Rows are one point carried round by a steady rotation, each followed by how many ticks it has turned.
The counts run from 0 to 209.
[-0.72  0.01  3.70  4.96 -0.15 -0.18 -1.17 -0.53  2.50 -3.88  0.69 -1.75
 -0.55 -1.69  1.68 -1.41 -1.24 -2.31  2.28  2.40 -2.17  2.04 -1.11  0.89
  3.37  3.25  0.55 -1.81  2.92 -2.13  0.77  2.09 -0.98 -0.90  0.39 -0.67
  2.44  0.78 -1.62  1.84  0.48]
23
[-1.71  1.07  3.77 -0.32  2.06 -2.45  0.84  0.00 -0.30 -1.69 -0.40  1.44
  1.03  0.14 -0.11 -3.65  1.71 -0.04  2.37  0.01  0.31 -0.90 -1.41 -1.13
  1.87 -2.31  3.18 -0.01 -4.11  1.06 -1.91  0.04  2.48 -0.23 -0.10 -3.52
 -2.53 -1.95  0.86  1.62  2.16]
33
[ 4.08  1.13  2.08 -1.89  2.90  0.85  1.65 -0.20 -3.35 -0.16  3.69 -1.46
 -2.15 -1.72  3.02  2.86 -3.66 -0.72 -1.79 -2.06  1.87 -0.88 -2.19  4.31
 -0.39  1.20  1.16 -2.16  0.51 -2.14 -0.98  0.21  1.34 -0.39  1.08 -1.66
 -0.44 -1.34 -1.00 -0.60 -0.40]
189
[-0.68  0.43  0.61  1.59  1.13  1.78 -0.66 -1.76 -0.37 -2.98 -3.06  2.50
  1.03 -1.44  1.73 -0.02  0.79 -3.04 -0.17 -2.08 -0.67 -0.66  1.43  2.89
  1.96  1.79 -2.37 -3.40  2.83 -2.11 -0.78 -1.47  0.87 -2.27 -0.09  0.41
 -0.67 -2.05 -1.67  1.65  2.44]
167
[ 1.11  1.29 -1.03 -2.71 -1.51 -0.04  2.58  0.10 -2.19  1.41 -3.46 -1.29
 -0.71 -1.01  1.84 -0.42 -0.40  4.54  1.79 -4.36  1.16 -3.09 -0.75 -0.09
 -0.21  0.64 -1.76 -1.01  0.10 -0.54  2.11 -1.50  4.75 -0.68  0.67  0.72
  0.30  0.15 -3.22  0.66  0.42]
187
[ 1.30  1.99  0.57 -3.16  2.14 -0.59  4.16  1.30 -2.84  0.99  2.20 -0.95
 -0.03 -0.61  4.12  2.26 -2.52  0.74  0.42 -4.27  2.19 -2.38  0.20  0.71
  0.24 -0.23 -0.54  0.08 -0.06 -0.61  1.80 -1.40  4.82 -0.16  1.18 -0.40
  0.79 -0.42 -2.23  0.60  1.58]
188
[-3.00 -1.20  1.50  2.67 -1.76 -1.27 -1.63 -0.84  1.36 -3.09 -0.80 -1.74
  0.08 -2.36  1.57 -2.17  0.84 -0.09  1.02  2.40 -1.43  1.27 -1.26 -1.10
  1.67  0.52  0.06 -1.02  0.25 -4.86 -0.71  0.46  2.02 -0.35 -0.34  1.44
  2.29  2.12 -2.53  0.68 -2.82]
24
[-1.46 -0.85 -0.71 -1.50 -1.98  0.52 -0.16  1.79  0.90  0.81  0.40  0.88
 -0.84 -0.46  4.40 -2.08  1.37  3.02  2.50  2.14 -2.48 -2.50  0.04  0.61
 -1.53  0.49 -3.36 -1.69 -2.49 -3.75  0.27 -0.46  0.10 -0.89 -1.18 -1.30
  0.31  1.33 -0.93  2.84  2.03]
13
[ 0.19  4.08  1.82  1.70  0.54 -1.32  2.29  3.26 -1.38  0.56  2.16 -4.22
  2.07 -0.67  1.44 -1.38 -2.38  2.12 -2.01  1.87 -2.64  2.61 -3.03 -1.99
  1.42  0.38 -0.64 -0.29 -0.14  1.29  0.65  1.60 -1.69  2.31  1.90 -0.99
  0.02  0.14 -0.02  0.48 -1.35]
196
[ 1.92  2.99  3.13  0.90 -2.01 -0.99 -1.96  0.73 -1.87 -0.06 -1.84  2.32
 -0.28 -2.53 -2.79  0.59  0.12 -0.12 -3.65 -1.94  4.37 -2.73 -0.86 -0.89
  1.37 -0.83  0.41  3.03 -1.04 -0.33  0.36 -1.73 -1.78 -1.69  0.86  0.28
  0.25 -2.15  1.03  3.84 -2.72]
170
[ 1.40 -1.54  0.37  0.90 -1.69 -0.75 -0.54 -1.72 -0.52  0.87 -1.44 -1.94
 -0.70 -1.57 -2.94 -1.20  2.42 -0.64 -1.89 -3.27 -1.21 -1.03 -1.28  2.28
  0.35 -0.24 -2.65 -2.31 -1.60 -1.30 -1.35 -1.43 -2.23 -3.36  1.40 -0.81
 -3.06 -2.32  1.60 -1.23 -1.14]
50
[ 1.39 -1.04  0.54 -1.63 -1.88 -2.52  0.33  0.90  0.43 -0.37 -0.95 -3.88
 -0.75  0.39 -3.26 -1.16  0.13  1.75  1.44 -0.04  0.01  4.33 -3.78  0.46
 -0.14 -0.79 -1.56 -2.47 -0.59  2.17 -2.34  1.58  1.26 -2.49 -1.11 -0.97
 -1.01  0.89 -1.31 -5.32 -1.45]
194
[-0.83  0.07 -0.44 -3.00  1.88  1.20 -0.30  0.77  0.84 -2.06 -0.78  0.88
 -0.39  1.02  1.97 -1.03  0.63  3.45  2.03  4.30 -1.64 -1.71 -2.99  3.80
 -2.05  2.21 -1.07 -2.39 -1.32 -1.97 -1.09  1.77 -1.71 -0.76 -2.81 -2.12
 -1.18 -1.57 -1.55  2.45  0.65]
12
[ 0.08 -1.60  1.19 -1.80  0.97 -1.74  1.72 -0.64  2.44  1.75 -0.12  0.23
  0.09 -1.00  0.81 -0.84 -0.50  0.69  4.93  2.24  1.70 -0.49 -3.47  1.18
 -3.87  1.36  0.01 -0.67 -2.78  0.65  0.96 -0.31  0.36  2.68  0.41 -3.53
  0.91  0.82  1.59 -1.80 -3.13]
206
[ 0.07  0.20  1.30  1.33  1.07 -1.44 -0.27  1.77 -4.25 -1.75 -0.12 -1.27
  2.27  0.85 -0.63 -0.16 -1.92  0.34 -1.37  1.79 -0.07 -0.95 -0.30 -1.72
  3.40 -1.17  2.93  2.13 -0.07 -1.39 -4.72 -2.88  3.98 -1.14 -0.80 -0.26
 -0.94  1.74 -0.85  0.45  1.68]
177
[ 2.95 -1.10  0.76  1.40 -0.06  0.34 -1.88  0.68 -0.03 -0.42  4.72 -1.24
 -1.98  0.52  0.16 -1.50 -0.31  0.07 -2.18  1.63 -1.40  0.93 -0.58  1.43
 -0.92  1.86 -4.33  0.93  1.39 -0.20  0.02  2.10 -5.36 -1.81  0.98 -0.84
 -1.01 -1.00  2.27 -0.79  0.02]
72
[ 2.50 -1.93  2.12  2.23 -0.59  0.06 -3.78  0.33  1.08 -4.89 -0.40  1.04
 -1.50  1.86  0.15 -1.06  0.46 -0.55 -1.21  0.92  1.60  1.37 -0.77 -1.41
  2.02  0.52  0.34  0.45  1.89 -2.50 -6.22  0.13  0.68 -3.64 -1.75  0.24
  0.91 -0.92 -1.42  0.06  1.18]
91
[ 1.10  0.06 -1.13  0.36  1.28  1.48 -1.67 -0.01 -1.10  0.63 -1.54 -0.95
  1.93 -3.83 -2.54  1.73 -0.88 -0.64 -1.09  2.49  1.21  0.76 -4.24  1.23
 -2.50  1.57 -1.99 -1.06  0.42  0.03  1.46 -2.41 -2.22  0.79 -1.00  1.18
 -1.31 -1.70  0.28 -1.26 -4.64]
61
[ 0.47  2.34  2.27  2.68  0.75 -1.05  1.11  1.67  0.91 -1.50  3.59 -0.67
  1.27 -0.24  2.26  0.04  0.29 -3.89  3.22  1.39  0.86  1.94 -0.48 -0.87
  2.42  0.43  0.45 -1.43  2.15  1.02 -1.46  3.67 -0.72 -0.47  0.05 -2.55
  2.70  1.56 -2.46  1.97  3.94]
22
[ 2.75 -1.20 -2.25  1.94  1.54 -2.02  0.24  0.81 -2.07  2.13  0.57 -2.14
  0.38 -2.23  0.19 -1.80  0.22  2.54  6.17  1.12 -2.32 -1.86 -0.20  0.42
 -0.31  0.26  0.10  0.58 -0.59  2.53 -0.69 -1.25 -0.50  0.60 -1.13 -1.90
 -2.67  2.88  0.76 -0.42  2.45]
55
[-2.41  4.01  0.21  1.26  2.84 -2.54  2.03  0.23 -1.84 -0.02 -1.15 -1.03
  4.41 -2.15  0.76  0.94 -2.88 -1.75  2.42 -1.42 -1.44  0.35 -0.09  0.32
  0.97 -1.92 -1.29 -2.37 -0.77  1.40  0.25 -1.10  0.59  3.22  1.63 -1.01
 -0.48  0.22 -1.16  0.78  0.13]
44
[ 1.91  0.06 -0.61  0.36  0.71  3.23  0.47  0.26  1.67 -1.73 -1.10 -2.91
  0.93  0.61  2.32  0.44  1.79 -2.69 -1.59  2.12  0.66 -0.17 -3.32 -1.74
 -1.27  1.97 -2.18  1.48  0.97 -1.68 -3.33  3.33  4.36  1.85 -0.10  0.93
  0.57 -1.98 -4.08 -0.60  0.15]
144
[-0.87  2.72  0.47 -0.28 -1.68 -0.13  0.51 -1.38  0.41 -1.95 -1.39  1.45
  1.54  2.53 -0.56  1.34  1.51  0.20 -4.25  4.83  1.80 -0.29 -1.06 -0.14
  1.02 -0.41 -2.68  0.37  0.32  1.53 -2.14 -0.94 -2.80  0.12  1.44  0.46
  0.84 -2.06 -2.44 -0.01 -1.16]
95
[ 1.80  2.16  1.12  0.60  1.59 -1.17 -1.32  1.26 -4.18 -2.34  1.26  2.02
  2.11 -0.48  0.13  3.82 -2.77  1.79 -1.45 -2.30 -1.06 -1.40 -0.48  0.42
  0.64 -1.41  0.74 -0.82  1.25  0.00 -2.29 -2.78 -1.49 -1.03 -3.74 -1.03
 -1.33 -1.17 -1.17  0.40  0.33]
113
[-0.63 -0.05  0.49  0.77  0.50 -0.23 -0.28  2.46  0.23 -1.39  2.99 -2.66
  1.23  0.59 -0.86 -1.10 -0.69 -1.28 -3.43  2.34 -1.93  5.55 -1.88 -1.44
  1.13 -0.59 -3.03  0.21  1.02 -2.26 -0.18  1.87 -1.75 -2.54 -0.82 -0.57
 -1.62 -1.31  2.39  0.58 -0.78]
7
[-0.08  1.91 -2.35 -0.27  0.14 -1.24  1.30  1.39  0.64  0.33 -0.86 -2.27
  2.40  0.17 -0.67  0.55 -2.10  1.39  2.92 -0.24 -2.76  0.10 -1.61  2.44
 -2.24  0.27 -4.11 -3.58  1.20  1.52  1.86  0.98 -1.49  0.76 -0.22 -1.01
 -0.48 -0.15 -2.15 -3.21 -1.16]
130
[ 0.16 -3.58  0.13 -0.71 -1.04  0.07 -0.41  0.98 -0.46 -0.86 -2.38  0.82
  0.90  1.27  0.44 -1.71 -1.47  2.13  0.75 -2.11 -3.66 -1.44  0.57  1.35
 -2.75 -0.05 -0.89  0.70 -0.23 -1.13  0.09 -0.66  5.16 -1.87 -3.05 -1.61
  1.84 -0.08  0.73 -1.37 -0.17]
134
[ 3.00 -2.32 -0.81  1.86  0.19  1.22  0.86 -0.81 -0.93  1.46  0.16 -4.06
 -0.36 -0.27  0.07 -1.25 -0.19 -1.94 -2.91  2.71 -2.27 -1.28 -1.01 -1.53
  0.38  4.34 -1.46 -0.48  1.01 -2.05 -2.35 -1.25  1.64  0.32 -1.45  3.41
 -3.55 -0.07 -2.92  0.55  0.94]
57
[-0.77 -5.78  2.89 -1.41 -1.68  0.28 -0.79 -3.10  0.41 -1.59 -0.35  1.78
 -0.23  0.76  1.80  1.53  1.23 -0.97 -0.76  1.78  2.10  0.52 -2.17  1.93
 -1.51 -0.93 -0.52 -0.36 -0.92 -2.37  0.79 -0.64  3.30 -3.20  0.95 -1.68
  1.96 -3.25  0.26 -1.33 -0.18]
16
[-0.57  2.62 -0.54 -0.93 -1.25 -1.15 -0.28  3.62  3.64 -1.16 -0.44  3.10
  1.85  1.16 -1.70 -2.02  0.61 -1.37  3.19 -1.80  0.64  1.68  3.43 -1.85
 -2.48 -2.86 -2.52  0.98  2.07  0.21  0.11  1.14  0.77 -1.78 -2.23 -1.99
  0.48 -1.20  0.87  2.29 -0.50]
150
[ 0.62  0.05 -1.91  2.40 -1.08 -1.86 -1.62  0.39  0.02  0.84 -1.61  2.05
  1.16 -1.26 -0.69  0.57 -2.43  1.11 -0.10 -3.77 -2.34 -5.10  3.96  1.63
 -2.26 -0.37 -1.87 -1.79  0.60 -0.51 -0.44 -3.64  1.01 -0.51 -2.53  0.11
  0.32  2.07 -1.08 -0.89 -0.91]
47
[ 0.42 -3.21  3.55  0.61  0.08 -0.37 -0.90 -4.17 -0.38 -2.23 -2.03  1.43
 -2.29 -2.44  2.33  2.90  0.33 -1.15 -0.31 -0.75  3.68 -0.64 -3.15  3.63
 -0.30 -0.84  0.23 -2.65 -1.78 -1.30 -0.11 -2.75 -0.22 -1.74  3.37 -0.33
  0.20 -0.69  0.44 -1.05 -0.70]
103
[-1.27 -0.70 -0.69  0.13 -3.72  0.19  1.95 -1.19  0.32  1.68 -1.93  2.50
 -0.43 -0.74  4.00 -2.62  3.01  1.90  1.71 -1.40 -0.94 -3.06  0.65 -2.29
  1.52  0.06 -1.32 -1.84 -1.87 -1.03 -0.52 -2.40  2.10 -0.93 -0.49  1.05
  0.94 -1.85 -2.41  3.67  1.66]
100
[ 0.76 -0.04  3.84  0.35  2.09 -0.15  1.04 -2.27 -1.47 -2.32 -0.47  0.99
 -0.26  0.40  3.21  2.79 -0.29 -2.63 -2.69 -2.74  4.26 -1.56 -1.26  0.84
  2.13  0.35  1.00 -0.18  1.01 -1.90 -0.54 -1.46  2.48 -0.90  1.73 -0.18
 -0.38 -3.80 -0.96  2.79  0.09]
102
[-1.35  0.86 -0.03 -0.10  0.57 -2.28  3.32  1.16 -1.99  3.53 -0.04  0.95
  2.55 -2.75 -2.04 -2.31 -1.31 -0.49  2.78  1.92  0.88  2.83  0.66  0.88
 -0.38 -0.58  2.23 -1.83 -0.37  1.35  2.51 -3.50  1.87 -1.19 -2.45 -1.78
 -1.68 -1.99  1.32  2.87  0.65]
184
[ 0.36  1.56 -0.80 -0.38 -1.10 -3.59  1.79  1.07  2.36 -0.05  2.80  0.20
 -0.87  1.83  1.43  1.10  0.39 -0.91  4.66  1.70  2.98  1.28 -0.10 -1.86
  0.13 -1.81 -3.00 -0.13  1.41  0.11 -0.78  2.27  1.70 -0.22  1.43 -1.41
  2.10  3.74 -3.31 -0.05  2.62]
21
[ 0.94  0.17  0.98  0.11 -3.06 -1.04  2.95 -0.22  0.06  2.05  0.30  1.14
  0.71  1.16 -2.68 -0.18 -1.98 -1.24 -4.33 -0.70 -0.56 -1.20  1.40  0.58
  0.57  0.08  1.00 -0.45 -0.27  2.94  1.41 -2.56 -0.12 -2.70  0.18 -2.18
 -1.07 -3.56 -0.67  2.18 -0.78]
117
[ 1.62 -2.64  1.25 -0.48  0.45  0.19  2.84 -1.01  4.26 -1.48 -0.69 -2.59
 -2.37  1.72  2.43 -1.69  0.64 -1.49  2.29 -1.67  0.34 -0.14 -0.84 -1.23
 -1.00  3.98 -1.46 -1.77  4.09 -1.79 -1.30 -0.04  3.88  0.06 -1.07  0.15
  0.15  1.69 -2.72 -0.42  0.31]
209
[ 0.11 -1.09  1.31  3.74 -2.57 -1.40  0.11 -0.94 -0.09  0.14 -1.22 -3.04
 -0.89  0.96 -0.77 -3.42 -1.60  2.87  1.16  0.07 -1.85 -1.89 -0.04  0.85
  5.00  3.12 -1.04 -0.86  1.59  0.00 -0.11 -0.59 -0.53 -2.53  2.49  1.24
 -0.37  2.14 -1.59  1.45  0.83]
175
[ 1.42  1.45  2.25 -1.01  2.26 -1.11  2.18  0.66 -2.06  3.12  1.05 -0.79
 -0.03 -2.35 -1.12 -0.29  0.09  1.82  3.24 -0.45  0.08 -2.27 -2.88  0.22
 -1.02 -1.16  2.85  0.59 -3.67  1.93  0.70 -0.75  0.88  1.51  0.74 -3.11
 -2.17 -0.21  0.42  1.24  0.07]
120
[ 0.16 -0.35  0.11  0.95 -1.16 -5.03  0.75 -2.97  2.19 -0.18 -1.52 -0.82
 -1.55  2.04 -3.69  0.52 -0.22 -0.01  3.30 -0.23  2.68  0.25 -0.68 -1.01
  2.01 -1.19 -1.93 -2.10  2.82  0.65 -2.82 -1.02 -0.80 -2.89  0.20 -0.22
 -1.71  3.69 -2.41 -1.56 -0.61]
107
[ 0.42  0.08 -1.36  0.77 -1.45  0.09  0.13  1.11  0.41 -0.90 -0.78 -0.51
  0.19  1.95  0.88  0.62 -3.17  2.66 -0.73  4.93 -2.80 -1.65 -0.46  2.70
 -1.97  1.45 -0.54 -2.15 -0.81  0.33 -3.12 -1.22  2.02  0.94 -0.63 -0.21
  2.26  1.94 -3.34 -2.84 -1.21]
198
[-2.25 -0.20  0.27  0.09 -0.03 -2.05 -0.46  0.12 -2.70 -2.63  0.70 -0.75
  1.47 -1.13  2.69  0.51  1.66  1.25  0.59 -0.22 -1.41  4.00 -0.82 -3.72
  1.62 -2.65 -4.17  1.27  0.26 -1.06  0.42 -2.36 -1.82 -0.83  0.32 -0.51
 -0.93 -2.23  2.65 -0.99 -0.12]
93
